Named turns come first, each shown by rows before and after it. Which turns, in which order, take the first row of each pair that follows to the second? Write the first one first, as in the answered first pair.
bazu (before => after):
[ -8  24  11  -8   2   3  18   0 -16   5  -3   6  13  -3  14 -10  10   8
  14  -3  10 -17   7   1  -4 -10  -5   1  10   3   8  28  -1  -9  -2 -17] => [ -6   9   3  -6  14   9  13   6   3   2  18 -13   6  -1   3  -4   7  -3
   3 -13  -6  -3  21   5 -11   1  -1  -5   1  -2   8  33  -6  13  -4 -28]
[ -6 -21  -5   3  -6   2  -5   0   4  -6 -19  -6  -3  13  -1  -2   1   4
  -4  17  -6   5 -11   4 -14   1  -8   2  -2  -6   3 -20  -2   1  -4  29] => [ -8  -3   9   9  -5   3   2 -10  -4   2 -27   2   0  13   9  -8  11  14
  -2  13   4  -6 -13  -1  -7  -5  -9  -1   6   6  10 -19  -2  -9   1  20]
[ -1 -19  -6  22  -2 -16  11  -5  20   5   1 -12  -5  -8  -4 -12 -15   2
   4  -5   1  -8   5  -2  -4   6   8   9 -14  25   7 -16  13  19  -2 -15] => [ -1 -25 -11  16  -9 -21   7  -1  16   0  -5  -7  -4  -9  -6 -11 -22   0
   9   4   2  -6  -1   0  -6   6   7  14 -16  18   2 -21  17  15  -5  -1]
[ 0 -6 -6  1  4  5  0  3  5  0  2 -2 -2  5 -5  1 -1 -2 -7 -2 -2  8  1 -1
 -4  5  1 -3 -5  0  2 -1 -3 10  6  0] => [ 0 -7 -7 -3 -2  1 -1  4 -2 -4 -5  4 -1  5 -4  0 -4 -1 -1  5  1  6 -5 -1
 -4  4 -1  1 -4 -3 -1 -4  1  3  4 11]
Dul (before => after):
[  8  11   4 -12  12   0   6  -6   9   9  18 -19   1   0  -2  -5  10  -5
   5 -13   0  11  10  -8   0  -5 -10  -4  18   3   6  14  -6   9   3 -21] => [  9  11   3 -14  10  -1   7  -4   7   8  19 -18   3  -1  -3  -6   9  -4
   8 -12   2  10   8  -8   1  -6 -11  -2  21   0   3  16  -6   8   2 -20]
[  0   2   0  -3  -4 -10   3   3 -14   7  -2   7  -2  12  14   3   0  16
   3   7   6  -4  -3  -5  -6   1   0  10  -6   7   5  -8  -8  -2  -5   1] => [  0  -1  -3  -6  -5 -12   3   5 -14   5   0   6  -2  11  11   2  -3  15
   5   9   5  -3  -4  -4  -7   2  -1  12  -6   4   2  -8  -8  -2  -7   4]
[ -7 -17   5  -4 -10  -5  -2  10 -11  -9   0   7 -12  -5 -13  10 -14   5
  -2   5  10  13 -15  -8   7  -2   4   6   4 -20  -8 -12   5  -9  -1  14] => [ -7 -23   3   0  -6  -1  -7  10  -4  -8   2   4 -16  -2 -15  13 -14   1
 -11   4   2  17 -11  -5   4   4   6   1  -4 -18  -4 -17   4  -1   1  12]
Balaf (before => after):
[-12   6   2  13 -10   6  -7  -5  -7   1 -33   1   0   3  -3  -9  -5  -9
 -14  17  -1   0 -16   9 -13   9  -3   5  -4   2   2 -18   7 -11   1  23] => [-13  25  16  22   3  13   6 -15  -3  12 -18  -8   0   2   2 -15  12   0
 -17  -5   3  -6  -5   2  -6   4   0  -2   9  16  11  -3   0  -9   8  -9]
[  8  -6  -1 -14  -1 -10  19  10   3  -5  -5   9  11  -8   2   5  -1  -1
   6  -1   8   5   4  20   6  11  -6  -5  -2 -23  -7  -8  -6   8 -13  15] => [  6  -5   5   0   8   1  14   2  12   4  -8   7   4  -3   7   9   7  -3
  -9  -7  -1   5  13  22   6  15  -2 -17 -11 -10   6 -17  -6  17  -5   2]
[ -2  -8  -1  19 -19  -3  -2  -5  -7  -4  -8   6  -1  -2  10   3  -4   4
   0  14   6   7   0   4  -7   0   1  -2 -14  -8   6 -12   4  -1  -6  21] => [ -4   6  11  28  -8   4   5 -13  -3   7   2  -1  -2  -3  14  -1  10  10
  -5  -3   7   3  10  -2  -2  -3   4 -10  -6   5  14  -2  -2   3   1  -5]
Gedug (before => after):
[  3 -22 -13  -8  11  -2   0  13  12 -12  39 -29  -2  -2 -17   1 -15  -8
   7  -7 -13  16   7  -2 -11   3   4  -1  -2 -21 -13  17 -16  18 -11  -9] => [ -3  13  10  -6 -12 -11   9  -5 -27  -3 -11  15  12  -3  10 -10  -5  17
  28  11  21 -16 -21 -10   5 -21  -5   9  15  -7  -9   0  -4 -30  -5  14]
[  6  -2   3  11  -6  -5  -6  -4   4   0   5 -10  -8   3 -14   9  -3   2
  -1  -5   2   2   8  10  -2  -2 -11  -2  -2  -3  -2  -2   2   3  -2   0] => [  6   3   5   7 -10  -9  -2  -4  -3   0   2  -7  -5   1 -12   5  -3   6
   7  -5   8  -3   4   6   0  -7 -13   2   5  -4  -6   2   2  -5  -3   2]
[-12  26 -15 -11   7  -9   5 -12 -14  14  21  15  -5   0   1   0  23  21
  -7 -12   4  -4 -17 -18  23   2  13   1  11  13   2  34  -6  -9  15 -19] => [-14  20 -13   4  10   2  -8 -18  -6  20   4  21 -13   8   7   9  26  16
 -26  -6  -7  -3 -13 -10  20  10  16 -11  -7  25  16  12  -2  -2  22 -17]

(two turns a pair)
[  2 -25 -15 -11  10  -2 -17  19  24 -12   4 -11   1   4 -18  13 -18 -24
 -11   9 -27  10   2   0  -3  15   5  -7   3 -17 -12   0  -4  11 -16   8] => [  3 -24 -16 -17   3  -8 -16  21  16 -15  -2  -5   4   2 -17  11 -22 -22
  -2  15 -21   7  -5  -1  -3  11   2  -1   6 -22 -16   0  -1   3 -19  19]
Balaf, bazu
[  2  -4  22  -2 -19  13  17   4  -7   1  -6  10  16  -4 -12  -6   8  -2
  -8   4 -11  -2  -4   0 -10  -4 -15   0  13  24   3 -27  17 -41  15  18] => [  3  -1  22  -7 -20  10  21   5 -10   0  -1   9  18  -6 -13  -9   8   0
  -2   2  -8  -3  -5  -2  -9  -6 -15   3  19  21   0 -20  16 -44  13  16]
Balaf, Dul
[ -1 -10   3   9  15  10 -11   6  20   1   1  -7 -11   7   1   6  15  -7
 -11  -1 -10   5  11   7  -4   1   7   0 -15   8   5  -7   1   5   4   4] => [ -3 -10   3   9   8   8 -14   5  13   0 -13   4  -9   8   5   6  14  -6
  -8   8  -7   2   4   9  -4  -1   4   2 -17   8   4 -15   5  -3   4  16]
bazu, Dul
[ 12 -13 -12 -17  -3  -8  -3  14  -3 -10   6  -3  10  -7 -11   4 -17   2
  11   2   1   7   0   7 -12   7   0  11  -3 -12 -18  -9  -5   9 -16  25] => [ 10 -11  -8  -8  -6  -4 -10   8  -6  -7 -14   9   7  -1  -3   7 -14   2
   2  11  -1   3  -2  11 -12   8   1   6 -13  -2  -8 -27   0   4 -10  33]
Gedug, Dul
[  5  12  -3 -12  13  -8  13  -2   0  -9  29  -7  -4  -5  -3  -3   8   8
  16 -12  -1   9  14  -8   9 -12   4   5  18  -9  -6  28  -5   9  -1 -24] => [  0  25  10   1  -1  -6   5 -18 -18  -2 -19  27  -3   1  17  -3  14  17
  13  10  10  -8  -2  -6  15 -19   2   2   9   8   8  -3   8 -15   9  -3]
Dul, Gedug
[-11  -1  15 -11  14 -10  -3  15  -1   7  14 -12   4   9  -2  -9  -5   8
   8   0  -5   5   4  13   7  -5 -10  12  -7 -11  -6  15  -1  -1 -10  15] => [-12  -1  15 -10   9 -11  -6  14  -5   6   3  -4   5   9   1  -9  -6   9
   8   7  -3   3  -1  14   7  -6 -12  12 -10 -10  -5   8   2  -6  -9  23]
Dul, bazu
[ -7   9  11  -7 -32  -1  10  -5  -4  -1  -5  22  10 -12 -11  -6  -6  17
   7   5  32  -2 -29   3 -16 -10 -14 -15  18 -11   1  21  13 -31  -8  17] => [-10  19  26  17 -14  16   9 -19  11  15  -2  16   2  -6  -3  -3  13  18
 -17 -13  23  -4 -11   3 -15  -5  -6 -34  12  14  23  15   9 -18   5 -15]
Balaf, Balaf
[ -7 -11  17  -4 -16   1 -19 -10   6   7  -7   1 -14   2 -22   3  19 -19
 -23   7 -16 -18  17  20 -13   1  27 -10  -2   9  31 -14  -3   1  -5 -10] => [ -9   7  25 -15 -28 -10  -5 -13 -17   6 -14  14  -2  -5 -17  -9  21  -4
   1   9   6 -33   2  11  -4 -14  21   3  19   4  22  -3  -2 -23  -8  -3]
Gedug, Gedug
[  2   1  -8 -14 -15 -15   1   6 -10  -8 -16  11   8  -3   5   1 -14   5
  18  11   9  -2 -15   0  -2  -8 -10  12   7 -10 -10  -1   5 -16  -9  21] => [  3 -20 -17  -4  -6  -5 -15   9  10  -9 -11   1  -2   4  -1  13 -18 -10
  -4  12 -12  12  -1  10 -11   7  -5   0 -15  -7  -3 -14   5   6  -6  19]
Dul, Dul
[-20 -29  -9  -4 -36  27  -1   4  22 -19  -8   2   8  15   3  -1 -11   1
  -7  18 -11   1 -13  18  -6   5  -7 -26 -19  11  -5 -46  -3  21 -16 -11] => [-18 -28 -12 -13 -26  25   9  10  30 -20  26 -20  10  10  -8  -5  -9   1
   0   0 -11   8  -3  12  -6   4  -5 -25  -4   3 -13 -18 -13  33 -21 -34]
Balaf, bazu
[-20   1 -18   0 -16 -16  -5   9   4  11  -5  10  10   3   9  -9 -10 -16
  -5  14   8 -20  -2   1 -12  -5   6  -1   0  -8   6  -2   2  -5   6  27] => [-20  10  -8  12   0  -5  -1   1  16  21  11  -3   6   4  11 -10   4 -15
 -17  -6   3 -19  14  -2  -9  -3  11 -13   3   6  17   6  -5   7  13  -4]
bazu, bazu
[ -4  16  19  17   6   9   3 -11   3   9 -14  14  -4   6  11  -3  15   7
  -9  -5   8  -7   1  -4   5  -8  15  -5   0  20  14 -11   7  -3   7 -15] => [ -3   6   7  -2 -11  -3   0   1 -11  -4 -25  25   2   3   6  -3  -1   5
   8  14  15  -8 -16  -3   3 -11   8  10   1   1  -2 -14  12 -16  -3  18]
Dul, Balaf
[ 12 -17   0  17   4   7   2  -3   7 -16  16 -19 -16   9   4 -23  14  10
  -9 -27   4  17   9 -23  -8 -14   4 -13 -19   5  10  -4 -17  27   5  -8] => [ 14 -24 -10   1  -3  -3   5   8   1 -26  22 -21 -11   5  -5 -26   3   9
   6 -21   8  20   2 -24 -10 -16   0  -1 -12 -13  -6   5 -17  22  -4   6]
Balaf, Dul
[-13  20  10   0  -9 -10  15 -24  -4 -10  18 -13  11  16  -8  -3 -12   7
 -17   1   1  18 -13   9  -5  17  -5   2  11  14  -6  10  12  11   2   7] => [-13  18   7  -2 -12 -13  13 -23  -6 -13  15 -10  12  15  -8  -3 -14   6
 -15   5   1  19 -16   9  -5  17  -6   5  10  11  -8   8  14   9   0  13]
bazu, bazu
[  5  22   9   7   9 -12   9  -6  -5  22   7 -15 -10  -4   8 -11  13  14
  17 -22  -7  -4  21 -17  10 -16   0 -12  18  24  22   4  -4 -26   8 -20] => [  8   8  -8 -18  -9 -28   8  10 -18   4   5 -10  -2 -10  -2 -13  -8  11
  39  -4   0   0   3 -16   7 -19  -7   7  22  -3  -1   8   0 -37  -6  14]
Gedug, Balaf
[ -2  14   6   2   0   6  10 -11  -4   7   2   0   1   2   8  -3   4  18
   1  -4   7  -8  -2  -2   3  -3   1   3   8  14   4   7   0  -8   4  -8] => [  1 -11  -9   1   2   8  -4  -2  10   0   7 -10  -6   6  -2   8  -8   3
 -12   2 -12   7   4   8  -8   9   4   0 -10   6   1  -3   1  10   0   2]
Gedug, bazu
[ 17  21   1 -14   7   2  14  -3  -2   5  11 -10   6  -7   7 -25  27  17
   5  -6  16 -12   0 -13   9 -13 -22  -4  21  20   7   6 -11 -16   4 -20] => [ 19   4  -8  -9  17   9   5   3  17   3  27 -27  -2  -3  -3 -17  24   4
 -10 -12  -1   3  14  -6   1   0 -17 -12   8  17   9   6 -15   7   3 -30]
Gedug, Gedug
[ 27  12   0  37  14  -6  19   5  15  17  -4  24  -3 -18  14  -9  22   2
  12 -13 -10   3   7   7  10  18   3 -19  26  15   3  16  -3  -7   2 -12] => [ 30  -8 -18  20  -4 -18   9  19   6   0 -19  35   1 -19   8  -5   1  -5
  23  13 -10   7 -10  13   4  19  -3  -4  18  -6 -12   3   6 -16 -10  28]
Dul, Balaf
[ -6   5   6  10  -3  -1  -8  -4  -8  -1 -21  14   2   8  11   0  -2   3
  -6  16  -1  -3  -9  -2   3  -3  -1  -9  -7   9  10 -20  10  -4   3  12] => [ -7  16  14  13   1   1   0  -9  -9   5 -14  11   4   6  15  -5   6   8
  -4   6   4  -7  -5  -9   7  -7   0 -10   3  15  12 -10   6  -6   6  -4]
Dul, Balaf
[ -2  -5   9  -1  -6  16  -7 -10  -3  -3   2 -19  -5  -8  21 -16   8  13
   2 -16  16 -39   9 -11  18 -22 -10   6  27  -1   9   5  10 -23  17 -14] => [  1 -16   2   0   4  21 -10  -5  11  -5  21 -35 -10  -7  12 -12   6   5
  -7 -25   4 -28  21  -8  13 -15  -6   2  22  -5   8  12   5  -5  15 -25]
bazu, Dul
[  8   7   0  -3  -4  -4   7   0 -17   5   0  -8  13   1   4   6   6   2
  12  -3   5 -15  -6   0  10  -8   7  -2   1   4  -6  19   3  -2 -14   7] => [  7  -2   0  10   1   4  -4  -3  -6   8  -8  -7   5   8   6  14   8  -5
  -7   1  -8 -11   1   7   5   1  11 -13 -16  13   6   1   5   8  -8   7]
Gedug, bazu
[ -6  19   3  17  14  13  -8  -5   7   5  11  -9 -11  -3   9  -2   0   1
   3 -17   5   7   6  -6  11  16  -4 -16  -5   7   9  17  -4   8  -1 -20] => [ -5   8 -11  -3  -7  -3 -12   7 -11 -11  -5   6  -4  -7   5  -3 -18   0
  23   7  14   7 -16  -4   8  11 -12   2  -4 -14  -9  11   4  -9 -13  19]
Gedug, Balaf
[-11  -7  -3   0 -15  -1   4   8   4 -12 -24  -4  -7   4   0   8  -7   2
  -5  18  -3   6 -10   1 -10  -6  -7   6 -15  -2 -11   0   5   0  -2  10] => [-11 -10  -4   5  -8   4   2   7  13 -10 -16 -13 -11   5  -3  11  -6  -2
 -13  12 -10  10  -3   2 -12  -1  -4   1 -18   0  -8   1   3  11   1   1]
Gedug, Dul
[  0 -10 -10  -4  13  -4  -2 -15  10   3  16 -11  -9   9  -1   0  -7   1
  13 -20  -7  19  17  10   4   0 -14  -8   7   2  -8   9  22  18  12   5] => [ -2 -10  -7   3  12   1  -8 -19  11   6   3  -5 -12  13   4   4  -6   1
   6 -16 -10  17  17  14   4   2 -13 -12  -2  10  -1  -4  25  18  16   9]
bazu, Balaf
[-21  37  39   9  -9  -8  -5  -8 -11  15  -7   6  -8  -8  -5  -5   0   9
 -10 -12   2 -27   9  -7 -12  -9  -1  -4  20  -1  -2  -3 -15   8  10   0] => [-16  18  20 -11 -11 -18  -5  11  -6   0  16  -9  -6 -13 -23  -5 -17  -1
   2 -10  -4 -13   8  -6 -19  -4  -3   8  22 -27 -21  12 -17  18  -3  11]
bazu, Balaf
[  5 -14 -11  -6  -4  -6  -8   4  -1  -6  -7   0  -5   0  -2   6  -6  -5
   2  14  -7  11  -4   8  -6   7   0   7 -10 -13  -6  -9   7   1 -12  13] => [  5 -16 -11  -4  -2  -4  -9   4   3  -5  -4  -3  -7   0  -4   7  -5  -7
  -2  12 -10  13  -1   9  -7   9   1   4 -12 -11  -4 -10   7   4 -11  10]
Gedug, Dul
